128 stands for zero in the data rows.
Every row has a hidden score. In each pair, how much higher is the second row's than the first's? 10 means about the same, 20 much higher and 0 much lower. The score is a weighted sum of the row's numbers plus the product of two more (or one squared), each taken from its middle value.
tensor([185, 105, 53, 49, 82, 61, 203, 202, 82, 83, 185, 133, 166, 163, 198, 156])
tensor([162, 104, 111, 114, 92, 131, 159, 155, 111, 119, 157, 158, 152, 163, 128, 135]): 7
tensor([129, 114, 122, 137, 121, 133, 126, 127, 120, 132, 121, 122, 126, 119, 132, 116])
tensor([192, 78, 56, 71, 71, 94, 196, 197, 73, 98, 178, 145, 164, 164, 184, 142]): 9
tensor([192, 108, 61, 55, 69, 78, 208, 203, 91, 82, 198, 158, 170, 186, 174, 164])
tensor([123, 156, 143, 117, 141, 118, 129, 117, 160, 110, 148, 148, 138, 150, 108, 153]): 9
tensor([148, 111, 118, 120, 114, 127, 147, 142, 120, 118, 148, 149, 143, 152, 130, 134])
tensor([68, 179, 167, 157, 183, 131, 75, 79, 169, 145, 82, 88, 98, 83, 111, 130]): 7
tensor([137, 136, 120, 105, 125, 117, 143, 139, 128, 110, 148, 138, 141, 143, 129, 141])
tensor([152, 115, 115, 109, 109, 121, 151, 149, 121, 112, 157, 147, 143, 154, 135, 138]): 11
tensor([147, 117, 84, 95, 114, 95, 156, 167, 98, 113, 146, 108, 142, 124, 176, 137])
tensor([98, 109, 182, 196, 148, 196, 75, 84, 146, 173, 81, 130, 100, 105, 74, 84]): 17
tensor([121, 140, 124, 116, 146, 111, 125, 128, 126, 128, 120, 108, 124, 113, 146, 134])
tensor([160, 92, 112, 128, 94, 137, 152, 151, 106, 123, 149, 152, 138, 153, 128, 120]): 13
tensor([149, 100, 109, 120, 108, 129, 142, 146, 108, 130, 142, 132, 137, 137, 143, 115])
tensor([104, 156, 131, 122, 157, 110, 112, 116, 141, 127, 106, 99, 116, 103, 143, 129]): 8
tensor([86, 171, 150, 137, 179, 114, 91, 94, 148, 139, 90, 82, 98, 83, 131, 130])
tensor([102, 180, 176, 137, 159, 132, 107, 85, 182, 124, 129, 141, 126, 140, 84, 156]): 8
tensor([116, 130, 136, 133, 134, 133, 115, 121, 128, 139, 114, 120, 119, 114, 122, 122])
tensor([139, 139, 128, 102, 124, 111, 146, 136, 141, 108, 149, 147, 144, 154, 126, 160]): 6
tensor([114, 142, 139, 132, 148, 128, 117, 119, 136, 132, 115, 118, 120, 116, 127, 128])
tensor([107, 143, 142, 147, 150, 131, 108, 113, 131, 142, 106, 108, 111, 102, 128, 120]): 13
tensor([91, 176, 143, 121, 168, 112, 105, 103, 151, 127, 109, 99, 114, 96, 131, 141])
tensor([100, 147, 160, 151, 152, 152, 94, 98, 142, 144, 99, 115, 110, 107, 108, 114]): 11
tensor([181, 66, 124, 136, 71, 163, 157, 156, 110, 127, 164, 189, 152, 180, 101, 118])
tensor([101, 147, 172, 158, 151, 154, 93, 84, 165, 139, 106, 140, 111, 122, 84, 124]): 9
tensor([172, 73, 105, 126, 78, 132, 161, 168, 92, 125, 156, 160, 146, 152, 136, 118])
tensor([113, 130, 150, 159, 135, 146, 104, 103, 137, 140, 99, 123, 117, 115, 112, 121]): 6
tensor([164, 82, 130, 144, 87, 159, 150, 146, 122, 133, 161, 182, 147, 178, 98, 124])
tensor([109, 122, 107, 133, 143, 114, 114, 130, 104, 143, 92, 73, 106, 74, 172, 107]): 6
tensor([89, 141, 165, 174, 155, 163, 78, 88, 150, 155, 81, 109, 96, 94, 99, 103])
tensor([116, 168, 117, 97, 150, 86, 136, 129, 138, 111, 133, 105, 129, 122, 151, 153]): 9
tensor([116, 137, 140, 137, 137, 133, 115, 116, 144, 133, 114, 124, 124, 116, 119, 127])
tensor([110, 135, 162, 159, 138, 153, 101, 100, 153, 148, 106, 129, 112, 117, 95, 116]): 12
tensor([152, 126, 102, 96, 109, 104, 160, 153, 107, 114, 151, 132, 145, 146, 151, 149])
tensor([125, 117, 115, 126, 126, 128, 127, 135, 109, 134, 116, 108, 124, 109, 146, 117]): 10
tensor([146, 95, 131, 144, 111, 149, 132, 132, 131, 136, 141, 162, 136, 153, 107, 122])
tensor([148, 107, 128, 130, 103, 142, 142, 135, 127, 127, 148, 154, 137, 155, 112, 125]): 9
tensor([196, 60, 98, 118, 53, 146, 178, 171, 88, 112, 182, 194, 166, 196, 119, 124])
tensor([105, 149, 152, 144, 156, 136, 106, 107, 148, 143, 109, 118, 116, 117, 111, 122]): 4
tensor([162, 137, 64, 57, 106, 66, 185, 183, 94, 85, 167, 112, 152, 142, 193, 161])
tensor([131, 127, 140, 131, 125, 125, 131, 126, 140, 126, 136, 149, 133, 143, 110, 132]): 15
tensor([177, 82, 80, 95, 82, 102, 176, 178, 85, 108, 166, 142, 154, 157, 164, 130])
tensor([137, 122, 74, 100, 122, 96, 147, 161, 88, 114, 125, 87, 123, 100, 192, 124]): 7
tensor([152, 104, 129, 138, 103, 154, 141, 136, 120, 129, 147, 160, 141, 156, 110, 122])
tensor([177, 107, 81, 76, 81, 87, 187, 177, 97, 95, 177, 150, 163, 173, 163, 155]): 10
tensor([181, 96, 81, 85, 83, 97, 184, 179, 94, 100, 177, 153, 159, 170, 156, 145])
tensor([148, 127, 65, 69, 113, 76, 162, 174, 83, 107, 142, 86, 132, 116, 202, 131]): 10
tensor([88, 179, 176, 149, 167, 137, 94, 78, 174, 131, 110, 125, 111, 116, 89, 141])
tensor([136, 113, 119, 132, 118, 134, 135, 137, 121, 125, 131, 133, 131, 132, 132, 120]): 11
tensor([108, 139, 123, 131, 147, 122, 112, 123, 118, 140, 101, 88, 114, 91, 151, 111])
tensor([119, 127, 142, 144, 135, 140, 117, 114, 140, 137, 119, 131, 129, 124, 111, 124]): 11
tensor([135, 104, 128, 143, 114, 149, 124, 132, 116, 141, 128, 135, 128, 124, 124, 110])
tensor([79, 147, 188, 183, 170, 172, 68, 70, 166, 166, 73, 110, 93, 89, 86, 102]): 9
tensor([116, 160, 127, 115, 145, 103, 123, 125, 140, 119, 128, 109, 122, 116, 144, 142])
tensor([149, 83, 80, 115, 108, 115, 147, 170, 69, 135, 120, 98, 131, 114, 182, 106]): 9
tensor([116, 143, 137, 137, 135, 126, 118, 113, 138, 129, 125, 127, 119, 126, 118, 126])
tensor([143, 139, 131, 115, 116, 117, 147, 135, 138, 107, 159, 155, 145, 161, 118, 152]): 8
tensor([151, 114, 110, 115, 107, 123, 151, 149, 114, 118, 147, 143, 138, 146, 135, 130])
tensor([76, 175, 133, 126, 184, 112, 91, 104, 139, 138, 79, 59, 89, 58, 160, 120]): 5
tensor([153, 102, 139, 139, 101, 147, 141, 131, 129, 127, 152, 172, 146, 165, 98, 128])
tensor([112, 137, 159, 153, 142, 146, 105, 101, 148, 142, 114, 139, 119, 128, 96, 123]): 9
tensor([190, 74, 96, 114, 74, 132, 181, 177, 95, 116, 180, 186, 170, 191, 131, 132])
tensor([174, 92, 90, 99, 81, 114, 173, 173, 101, 108, 172, 154, 155, 162, 152, 136]): 6
tensor([120, 132, 156, 150, 135, 149, 113, 109, 148, 136, 124, 144, 124, 135, 95, 125])
tensor([154, 95, 126, 134, 97, 143, 143, 140, 111, 126, 146, 160, 144, 158, 113, 123]): 13
tensor([119, 137, 155, 137, 137, 140, 117, 111, 147, 134, 127, 143, 124, 141, 99, 129])
tensor([155, 110, 121, 118, 100, 129, 154, 148, 127, 117, 161, 165, 151, 170, 116, 140]): 9
tensor([85, 162, 153, 143, 173, 130, 89, 89, 154, 141, 88, 95, 101, 94, 121, 128])
tensor([143, 137, 124, 106, 117, 113, 152, 138, 136, 105, 160, 153, 146, 159, 125, 152]): 12
tensor([86, 167, 182, 160, 169, 152, 85, 76, 178, 141, 99, 130, 113, 118, 81, 134])
tensor([131, 104, 116, 132, 118, 130, 129, 136, 116, 139, 119, 120, 121, 118, 137, 112]): 13
tensor([52, 221, 222, 167, 208, 149, 56, 38, 222, 146, 93, 125, 94, 105, 51, 149])
tensor([103, 133, 157, 159, 150, 151, 98, 98, 148, 145, 106, 124, 114, 110, 100, 111]): 15
tensor([113, 155, 149, 125, 143, 121, 117, 114, 154, 125, 129, 131, 126, 131, 113, 144])
tensor([38, 201, 176, 166, 219, 130, 45, 55, 169, 164, 46, 45, 73, 36, 124, 111]): 9
tensor([102, 167, 136, 125, 155, 111, 114, 109, 148, 127, 117, 107, 124, 111, 127, 141])
tensor([69, 191, 148, 135, 191, 108, 83, 93, 151, 131, 83, 62, 96, 60, 146, 131]): 9
tensor([124, 161, 138, 104, 143, 110, 134, 124, 159, 104, 147, 140, 139, 149, 118, 160])
tensor([127, 126, 135, 141, 128, 139, 123, 124, 133, 140, 129, 134, 132, 129, 122, 119]): 16
tensor([110, 175, 155, 124, 156, 116, 119, 109, 161, 112, 128, 133, 122, 137, 108, 154])
tensor([117, 126, 139, 150, 133, 141, 111, 113, 136, 142, 114, 125, 121, 112, 114, 112]): 14
tensor([142, 111, 125, 131, 106, 142, 138, 135, 121, 133, 143, 153, 133, 146, 122, 128])
tensor([155, 93, 125, 141, 97, 145, 143, 145, 124, 131, 148, 164, 143, 158, 113, 119]): 11
tensor([102, 136, 152, 159, 146, 147, 99, 101, 144, 148, 102, 114, 114, 103, 111, 119])
tensor([148, 81, 127, 154, 102, 160, 128, 138, 117, 144, 128, 148, 126, 137, 113, 103]): 13
tensor([84, 179, 115, 112, 182, 93, 103, 111, 134, 130, 94, 55, 99, 69, 169, 132])
tensor([107, 154, 98, 96, 152, 86, 125, 138, 113, 119, 110, 66, 117, 82, 185, 131]): 10
tensor([113, 167, 118, 101, 154, 91, 131, 129, 127, 113, 125, 95, 123, 106, 161, 142])
tensor([97, 142, 158, 157, 156, 147, 93, 95, 148, 151, 94, 116, 108, 100, 107, 108]): 10
tensor([127, 107, 150, 158, 123, 155, 116, 113, 133, 144, 117, 145, 128, 133, 96, 115])
tensor([111, 111, 152, 173, 130, 172, 101, 107, 129, 156, 105, 128, 118, 112, 103, 99]): 8
tensor([125, 114, 162, 158, 120, 161, 113, 108, 150, 143, 126, 156, 121, 141, 87, 117])
tensor([159, 100, 116, 120, 98, 125, 153, 150, 111, 121, 152, 155, 146, 157, 127, 129]): 9
tensor([120, 113, 150, 166, 127, 164, 106, 105, 133, 149, 112, 138, 121, 120, 98, 110])
tensor([122, 120, 151, 159, 132, 156, 111, 110, 139, 147, 120, 134, 123, 127, 101, 110]): 8
tensor([141, 138, 117, 103, 121, 101, 150, 136, 127, 106, 149, 144, 143, 148, 133, 158])
tensor([112, 103, 192, 199, 130, 202, 82, 83, 153, 168, 97, 162, 108, 134, 53, 95]): 19
tensor([136, 118, 124, 124, 116, 128, 136, 130, 126, 129, 125, 137, 133, 135, 127, 129])
tensor([97, 136, 155, 165, 159, 159, 88, 93, 144, 151, 94, 112, 105, 101, 107, 108]): 9
tensor([123, 128, 143, 141, 134, 143, 120, 113, 134, 138, 119, 133, 122, 127, 114, 121])
tensor([125, 163, 112, 88, 139, 88, 144, 138, 132, 102, 140, 113, 135, 129, 154, 156]): 7
tensor([122, 122, 133, 146, 129, 140, 117, 124, 122, 139, 121, 117, 120, 106, 128, 116])
tensor([115, 141, 110, 114, 139, 107, 122, 134, 113, 125, 110, 84, 118, 96, 167, 115]): 9
tensor([132, 98, 119, 141, 113, 137, 127, 135, 109, 139, 124, 128, 124, 120, 135, 115])
tensor([163, 84, 139, 147, 81, 164, 145, 137, 127, 134, 155, 189, 149, 180, 90, 123]): 11
tensor([146, 117, 120, 122, 110, 125, 149, 141, 122, 121, 150, 149, 140, 151, 124, 142])
tensor([152, 125, 97, 103, 109, 98, 154, 157, 104, 110, 143, 126, 141, 136, 160, 138]): 14
tensor([169, 74, 91, 122, 85, 133, 159, 167, 82, 128, 148, 137, 138, 139, 156, 107])
tensor([141, 126, 103, 98, 118, 102, 153, 152, 114, 111, 150, 131, 140, 144, 146, 144]): 8
tensor([86, 148, 179, 174, 169, 160, 80, 80, 162, 157, 85, 116, 106, 98, 89, 107])
tensor([94, 178, 169, 140, 169, 124, 99, 89, 178, 129, 112, 126, 117, 121, 97, 145]): 7
tensor([95, 164, 148, 131, 166, 117, 103, 98, 153, 131, 105, 101, 111, 100, 120, 134])
tensor([100, 144, 145, 147, 152, 138, 100, 108, 140, 139, 101, 104, 114, 102, 121, 123]): 9
tensor([102, 133, 192, 190, 147, 195, 79, 73, 171, 167, 99, 152, 119, 126, 54, 113])
tensor([122, 132, 159, 139, 137, 145, 116, 112, 160, 127, 134, 153, 132, 143, 95, 131]): 9
tensor([160, 109, 104, 104, 97, 117, 159, 159, 106, 113, 158, 149, 151, 156, 143, 135])
tensor([103, 134, 160, 160, 146, 156, 95, 92, 148, 152, 98, 122, 114, 112, 96, 111]): 10
tensor([141, 120, 123, 121, 121, 129, 138, 135, 127, 123, 140, 136, 133, 136, 126, 134])
tensor([166, 85, 113, 124, 89, 137, 158, 149, 104, 122, 157, 172, 152, 172, 121, 127]): 17
tensor([127, 146, 133, 115, 137, 125, 133, 125, 140, 113, 140, 145, 138, 141, 115, 142])
tensor([89, 167, 163, 151, 167, 136, 91, 89, 161, 139, 99, 107, 105, 100, 109, 125]): 9
tensor([173, 82, 140, 151, 76, 170, 151, 143, 134, 132, 174, 209, 156, 198, 76, 135])
tensor([79, 219, 191, 129, 184, 122, 93, 67, 205, 115, 118, 132, 120, 130, 81, 168]): 1
tensor([159, 131, 123, 102, 108, 114, 163, 148, 133, 99, 170, 169, 154, 179, 119, 163])
tensor([164, 85, 122, 137, 87, 154, 149, 144, 117, 129, 149, 172, 148, 161, 114, 119]): 13
tensor([147, 120, 85, 87, 114, 96, 156, 166, 96, 110, 137, 106, 137, 122, 181, 136])
tensor([155, 104, 119, 126, 94, 133, 147, 145, 117, 126, 151, 157, 143, 156, 125, 127]): 15
tensor([81, 160, 176, 164, 166, 151, 81, 77, 163, 151, 90, 113, 104, 101, 95, 122])
tensor([115, 171, 124, 105, 154, 91, 131, 126, 142, 109, 128, 111, 128, 118, 147, 153]): 11
tensor([168, 69, 150, 167, 77, 179, 142, 133, 126, 137, 158, 208, 148, 192, 68, 108])
tensor([146, 106, 123, 127, 103, 131, 139, 141, 115, 126, 150, 145, 140, 143, 123, 124]): 1
tensor([136, 121, 101, 111, 121, 108, 140, 149, 105, 129, 123, 105, 127, 113, 162, 122])
tensor([133, 143, 109, 103, 135, 100, 140, 138, 126, 116, 140, 118, 136, 133, 150, 144]): 12
tensor([75, 176, 130, 123, 184, 107, 90, 104, 136, 139, 74, 53, 95, 51, 162, 122])
tensor([140, 139, 113, 106, 124, 100, 146, 142, 128, 108, 148, 129, 143, 142, 145, 147]): 17
tensor([142, 96, 137, 144, 104, 153, 130, 130, 120, 138, 132, 149, 134, 142, 105, 109])
tensor([149, 93, 121, 131, 106, 135, 143, 142, 116, 122, 143, 149, 139, 143, 125, 121]): 9
tensor([97, 147, 139, 141, 156, 131, 98, 106, 135, 137, 94, 93, 101, 89, 132, 121])
tensor([113, 126, 187, 183, 137, 186, 91, 81, 166, 153, 109, 167, 122, 144, 56, 119]): 16
tensor([176, 112, 109, 90, 84, 107, 185, 168, 128, 92, 193, 189, 168, 204, 120, 170])
tensor([186, 72, 41, 74, 72, 87, 192, 208, 54, 105, 163, 118, 153, 139, 207, 125]): 12
tensor([151, 124, 91, 91, 108, 96, 162, 158, 110, 105, 156, 130, 145, 145, 160, 142])
tensor([156, 84, 127, 138, 93, 150, 142, 141, 109, 139, 146, 164, 142, 157, 112, 111]): 15
tensor([179, 96, 85, 96, 85, 104, 180, 175, 94, 109, 172, 156, 159, 171, 146, 137])
tensor([143, 131, 107, 104, 119, 103, 151, 147, 116, 107, 150, 126, 137, 141, 149, 142]): 6
tensor([109, 139, 110, 120, 148, 108, 118, 129, 114, 131, 105, 78, 115, 78, 168, 121])
tensor([141, 141, 106, 98, 122, 105, 153, 151, 114, 112, 151, 128, 139, 140, 149, 152]): 11
tensor([55, 170, 195, 187, 191, 171, 48, 55, 173, 173, 60, 91, 82, 68, 87, 100])
tensor([104, 151, 123, 127, 151, 114, 111, 120, 125, 137, 98, 85, 113, 87, 155, 117]): 11
tensor([100, 139, 152, 150, 155, 146, 97, 101, 145, 146, 99, 109, 106, 101, 111, 113])
tensor([105, 150, 150, 143, 156, 136, 108, 109, 146, 137, 111, 124, 117, 113, 114, 128]): 10
tensor([71, 179, 204, 175, 182, 161, 70, 59, 194, 151, 88, 131, 108, 109, 63, 128])
tensor([180, 107, 94, 87, 85, 104, 183, 169, 111, 96, 185, 167, 163, 179, 145, 151]): 11
tensor([117, 149, 138, 123, 144, 122, 125, 122, 143, 125, 129, 127, 125, 125, 125, 139])
tensor([136, 133, 98, 95, 119, 95, 151, 150, 112, 109, 141, 118, 139, 131, 158, 139]): 12
tensor([159, 101, 107, 118, 94, 130, 156, 153, 108, 121, 160, 155, 148, 151, 131, 135])
tensor([110, 137, 154, 150, 140, 149, 106, 104, 146, 140, 104, 127, 113, 121, 106, 119]): 9
tensor([127, 108, 149, 154, 122, 156, 115, 115, 134, 148, 120, 147, 127, 132, 96, 111])
tensor([154, 132, 130, 112, 111, 116, 154, 138, 137, 110, 164, 174, 155, 180, 110, 155]): 9
tensor([135, 120, 139, 134, 119, 139, 129, 125, 131, 126, 129, 148, 133, 146, 108, 136])
tensor([183, 64, 69, 107, 71, 126, 176, 188, 70, 116, 159, 145, 152, 153, 165, 119]): 9
tensor([121, 142, 121, 111, 137, 113, 131, 127, 126, 118, 126, 111, 125, 123, 148, 133])
tensor([234, 34, 51, 73, 20, 116, 223, 222, 62, 91, 212, 203, 185, 214, 162, 134]): 15
tensor([177, 104, 54, 61, 90, 73, 196, 199, 76, 92, 175, 125, 163, 155, 195, 151])
tensor([41, 200, 198, 188, 215, 156, 40, 49, 185, 163, 50, 69, 75, 58, 91, 115]): 5
tensor([162, 63, 146, 180, 82, 188, 129, 128, 122, 150, 144, 191, 142, 167, 77, 99])
tensor([149, 87, 94, 122, 101, 124, 145, 157, 97, 125, 136, 125, 131, 127, 154, 114]): 4
tensor([93, 136, 191, 187, 150, 181, 80, 77, 167, 160, 96, 141, 109, 121, 64, 106])
tensor([213, 35, 84, 110, 38, 145, 196, 193, 82, 109, 198, 206, 177, 208, 127, 123]): 10
tensor([159, 130, 71, 69, 107, 73, 178, 176, 98, 95, 163, 119, 153, 140, 182, 153])
tensor([129, 129, 125, 131, 126, 121, 134, 129, 133, 128, 135, 134, 124, 135, 126, 132]): 11
tensor([127, 131, 118, 120, 127, 116, 131, 137, 122, 130, 125, 112, 130, 117, 145, 125])
tensor([140, 128, 122, 119, 124, 119, 139, 132, 128, 121, 144, 142, 137, 145, 127, 137]): 13
tensor([121, 156, 149, 120, 137, 117, 132, 113, 157, 112, 145, 157, 143, 155, 101, 157])
tensor([78, 158, 167, 171, 171, 152, 77, 80, 157, 156, 79, 95, 94, 82, 107, 112]): 7
tensor([107, 155, 104, 107, 154, 91, 121, 135, 124, 121, 117, 73, 113, 88, 174, 130])
tensor([152, 107, 100, 108, 107, 115, 154, 155, 108, 116, 143, 134, 136, 140, 145, 136]): 8
tensor([81, 180, 149, 128, 179, 111, 97, 93, 157, 127, 93, 85, 104, 85, 129, 130])
tensor([100, 137, 153, 159, 151, 152, 94, 99, 140, 152, 101, 110, 108, 97, 110, 111]): 13
tensor([137, 118, 125, 125, 119, 135, 133, 135, 120, 131, 127, 134, 142, 135, 126, 123])
tensor([134, 124, 140, 140, 119, 136, 127, 126, 131, 136, 134, 147, 129, 139, 110, 123]): 15
tensor([108, 132, 127, 135, 143, 129, 111, 121, 125, 139, 103, 100, 114, 99, 140, 117])
tensor([159, 77, 111, 135, 91, 142, 152, 152, 101, 131, 147, 160, 147, 158, 128, 117]): 17
tensor([136, 103, 140, 148, 119, 157, 125, 127, 127, 141, 127, 152, 131, 142, 103, 112])
tensor([105, 160, 117, 115, 158, 98, 116, 123, 123, 128, 106, 79, 118, 88, 162, 126]): 10
tensor([160, 121, 102, 89, 101, 107, 167, 160, 118, 99, 170, 154, 157, 166, 143, 151])
tensor([155, 110, 122, 129, 101, 136, 151, 144, 122, 125, 163, 167, 148, 164, 117, 138]): 14
tensor([156, 99, 108, 125, 104, 137, 149, 148, 107, 126, 147, 149, 143, 148, 133, 123])
tensor([97, 119, 173, 188, 150, 180, 78, 83, 147, 164, 88, 123, 103, 100, 83, 94]): 14
tensor([150, 134, 93, 82, 115, 92, 163, 161, 105, 102, 159, 125, 146, 139, 165, 156])
tensor([127, 117, 145, 149, 127, 152, 115, 109, 141, 144, 123, 146, 128, 135, 99, 120]): 12
tensor([101, 167, 115, 102, 165, 86, 120, 123, 121, 118, 101, 70, 109, 82, 173, 138])
tensor([140, 96, 139, 150, 107, 158, 126, 124, 122, 145, 130, 158, 131, 148, 102, 110]): 18
tensor([151, 93, 137, 146, 94, 162, 133, 134, 123, 137, 144, 171, 142, 162, 97, 115])
tensor([120, 132, 149, 143, 132, 145, 115, 110, 138, 135, 123, 136, 124, 129, 107, 126]): 8
tensor([130, 122, 159, 156, 116, 162, 119, 108, 152, 140, 138, 167, 132, 154, 80, 126])
tensor([152, 144, 78, 71, 117, 67, 173, 170, 104, 91, 161, 113, 150, 141, 182, 158]): 11
tensor([135, 158, 112, 90, 131, 89, 151, 142, 129, 99, 151, 121, 143, 137, 151, 159])
tensor([81, 201, 167, 127, 184, 110, 99, 84, 180, 121, 111, 106, 116, 113, 110, 153]): 7
tensor([97, 130, 183, 188, 149, 184, 80, 81, 156, 166, 95, 139, 109, 112, 70, 98])
tensor([119, 132, 146, 144, 137, 143, 112, 111, 141, 138, 122, 136, 120, 127, 108, 123]): 7
tensor([118, 156, 116, 99, 143, 90, 136, 136, 134, 113, 131, 113, 125, 118, 151, 149])
tensor([87, 193, 132, 108, 176, 92, 108, 106, 155, 120, 108, 84, 108, 91, 147, 150]): 8
tensor([148, 135, 107, 94, 115, 103, 157, 148, 121, 103, 159, 140, 146, 150, 142, 158])
tensor([138, 145, 139, 110, 122, 118, 147, 130, 147, 105, 161, 156, 147, 164, 111, 156]): 10
tensor([106, 140, 142, 139, 149, 136, 108, 113, 139, 133, 104, 114, 119, 108, 124, 127])
tensor([113, 129, 145, 143, 141, 149, 108, 108, 136, 139, 113, 120, 120, 116, 115, 114]): 11
tensor([123, 140, 114, 111, 136, 104, 131, 138, 123, 118, 130, 107, 129, 114, 151, 139])
tensor([191, 50, 87, 118, 57, 140, 176, 180, 82, 125, 168, 173, 157, 174, 139, 110]): 15
tensor([169, 81, 103, 121, 88, 131, 159, 161, 93, 122, 156, 152, 143, 157, 138, 124])
tensor([145, 90, 154, 168, 101, 182, 120, 116, 136, 149, 134, 177, 135, 162, 76, 108]): 11
tensor([91, 152, 154, 149, 164, 133, 91, 95, 146, 144, 94, 99, 108, 93, 118, 120])
tensor([128, 144, 124, 107, 140, 109, 138, 128, 139, 114, 134, 133, 137, 137, 133, 151]): 8
tensor([143, 104, 107, 130, 110, 128, 138, 144, 109, 131, 125, 127, 130, 121, 143, 114])
tensor([105, 153, 125, 122, 153, 107, 115, 120, 122, 126, 104, 88, 116, 96, 154, 125]): 9
tensor([165, 93, 116, 120, 87, 132, 158, 147, 118, 124, 165, 169, 150, 172, 116, 135])
tensor([127, 151, 149, 119, 129, 130, 129, 114, 158, 115, 141, 149, 136, 152, 104, 148]): 4
tensor([172, 110, 92, 94, 94, 104, 179, 178, 102, 97, 176, 161, 157, 174, 150, 155])
tensor([112, 110, 169, 185, 133, 189, 93, 95, 145, 162, 102, 145, 114, 128, 74, 99]): 14
